In the rows, 128 means zero.
Turns in one plane each, and the order they were made in; the first pair answered:
gepad:
[125 116 142 139 154 112 133 106  98 120 116 132 134 131 129 109 102 122
 147 150 136 133 124 110] => [ 89 122 123 142 127 134 150 132 129 117 107 117 108 131 132 117 118 119
 122 119 100 121 121 115]
[142 105 153 117 151 108 113  94 136 131 133 139 110 101 134 127 148 117
 105 167 150 147 138 132] => [107 123 139 147 155 121 132 106 119 112 122 124 122 113 138 107 116 124
  96 186 134 136 146 130]
[167 116 127 110  86 101 118  67 158 134 152 100  75  99 139 138 106 116
 107 109 140 118 136  97] => [171 126 130 136 109  95 125  65 119 117 164  97 103 113 142 113  70 117
 103 145 158 123 149  91]
[134 123 131 146 172 140 137 100  62 109 153 138 164 130 130 108 109 101
 108 176 112 159 125 103] => [ 80 120  99 139 131 169 169 145 114 112 128 122 113 122 129 142 135 100
  79 124  65 141 121 111]
Rasid:
[ 74 106 114 135 131 151 163 142 118 126 110  89 100 135 130 114  99 130
 115 126 107 139 115 113] => [ 81 111 113 117 129 150 167 132 125 130 111  78  87 132 121 130 114 138
 127 110 107 140 102 119]
[145 144 141 105 127 129 146 117 145 131 124 112 135 131  91 151 134 143
 164  90 144 123 124 130] => [151 139 137 109 151 126 128  99 131 127 130 123 157 123  89 150 137 125
 148  99 142 142 116 114]
[114 178 106 127 145 156 191 169 117 139 127 111 137 126 110 147  87 162
 124  97 107 133 123 144] => [121 187 108 108 160 153 180 154 119 144 139 108 138 124  95 161  99 146
 131  88 110 152 118 139]
[140 120 175  95 155 105 137 125 155 158 101 140  94 147 131 142  92 147
 156 127 121 110 114 127] => [158 119 179  89 166 102 129 115 147 155 107 149 100 145 118 156 104 137
 158 127 124 121 108 124]
nog:
[182 177 111 101 155 146 106 133 104 121 160 123 171 108  65 176 181 109
 153 100 129 168 137 123] => [117 190  90 168 183 152 140 144  75  87 156 113 195 130 100 135 110  97
 114 160  99 154 143  94]
[173 128 164 114 109  99 157 118 113 125  94 113 156 155  82 125 144 162
 183 112 187 138 160 139] => [157 140 152 154 116 109 165 141  89 101 113 100 185 156  90 109 117 163
 164 135 162 129 176 134]
[125 142 102  99 145 130 126 152 101 106 144 149 152 131  94 156 137 124
 143 101 135 137 139 122] => [ 92 134  96 127 162 132 136 139  92 101 134 141 144 135 104 125 100 116
 127 128 126 126 135 111]
veker:
[124 116 140 103  93 143 128 140 124 112 142 114 123 130  80 122 145 176
 160 135 160 118 126 155] => [ 86 115 119 153 118 137 137 125 107  94 138 115 135 141 103  91 105 149
 126 177 145 114 132 126]
[120  85 122  84 139 113 165 140 125 128 147 126 143 131 157 107 100 145
 131 114 104 113 124 135] => [134  84 126  79 147 117 164 122 131 128 141 120 143 131 150 110  96 137
 140 111 111 118 111 130]
[102 145 134 172 162 140  94 126 113  88 142 141 167 106 112 110 107  90
  94 175  81 139 162 106] => [165 150 155  91 158 128  81  88 139 120 128 143 124  99  72 159 146 101
 149 112 127 163 120 129]
[ 93 110 136 128 139 101 127  89 134 132  86 117  78 152 175 105 120 140
 160 146 137 121  93  74] => [121 108 151 111  95 119 126 137 148 153 111 105  83 151 165 127 164 177
 187 106 137  98 127 121]
Pairs:
Each pair is 2 to 4 turns apart.
[158  95 171  93  87 102 153 138 131 171 137  95  56 155 129  82 160 138
 158 114 160 123 103 175] => [ 91  76 136 145 102 107 146 120 127 150 119 121  47 148 162  54 131  91
  93 143 112 119  99 129] | veker gepad veker
[131 115 164 115 178  98 113  91 104 142 131 154 118 140 144 113  88  82
  91 164 139 129 118  91] => [148 129 157  63 136 122 138 134 159 164 125 131  67 130 118 157 144 116
 118  82 132 120 111 139] | gepad veker
[154 125 119 117 172  98  95  79  85  98 146 148 162 127 122 116 121  69
 107 160 129 164  96  73] => [198 119 142  88 129 112  74 140  95 123 178 149 198 117 129 142 180 113
 130 132 144 149 151 124] | veker Rasid
[111 109  95 185 115 118 160 123  66  75 181 122 172 162 161  89 122 155
 107 188 104 117 199 140] => [ 66  80  80 159  65 135 176 122 142 100 152 117  82 144 170 120 167 148
  84 113  66 105 169 149] | gepad nog
[ 99 119 153 114  75 132 144 151 184 147 107  97  82 133 144  98 109 181
 150 106 158  98 122 172] => [101 118 160 106 110 119 146 102 174 149  95 100  62 128 127 101  89 165
 161 105 170 121  90 140] | veker veker
[162 160 150 126 144 125 124 132 109 147 187 156 209  81 122 154 167 126
 107 122 177 153 130 118] => [116 162 125 125 100 147 166 181 165 152 176 134 155  84 129 170 182 149
  92  80 134 118 131 142] | gepad Rasid gepad
[150 128 150 129 127 119  58 117 121 128 124 144 164 125 126 129 169 120
 122 158 142  96 199 156] => [133 133 123  98 144 120  69  72 139 126  97 136 117 117  89 165 173  82
 117 119 110 126 145 124] | gepad gepad veker nog
[ 90 137 115 180 127 149 146 174 107  97 149 110 179 132 168  99 102 150
 111 155  96 129 164 135] => [ 88 121 136 111  90 132 173 160 165 132 116  97  89 145 161 113 101 180
 145 106 117 111 131 161] | Rasid nog veker veker
[ 93 138 109 104 149 137 118  62 139 118 123 152  78 141 127 173 152 108
 124 107 101 126  94  88] => [ 68 150 117 148 160 139 137  86  98  99 133 141 106 158 146 126  91 128
 123 156  99 114 113  95] | gepad gepad Rasid
[ 51  79 141 150  69 136 129 141 211 147  93 140  74 142 160 135 181 108
 108  99  61 118 128 117] => [187  96 212  77 111 100 107  99 168 170 121 141 124 152 110 135 184 162
 204 112 169 157 125 151] | veker gepad gepad veker
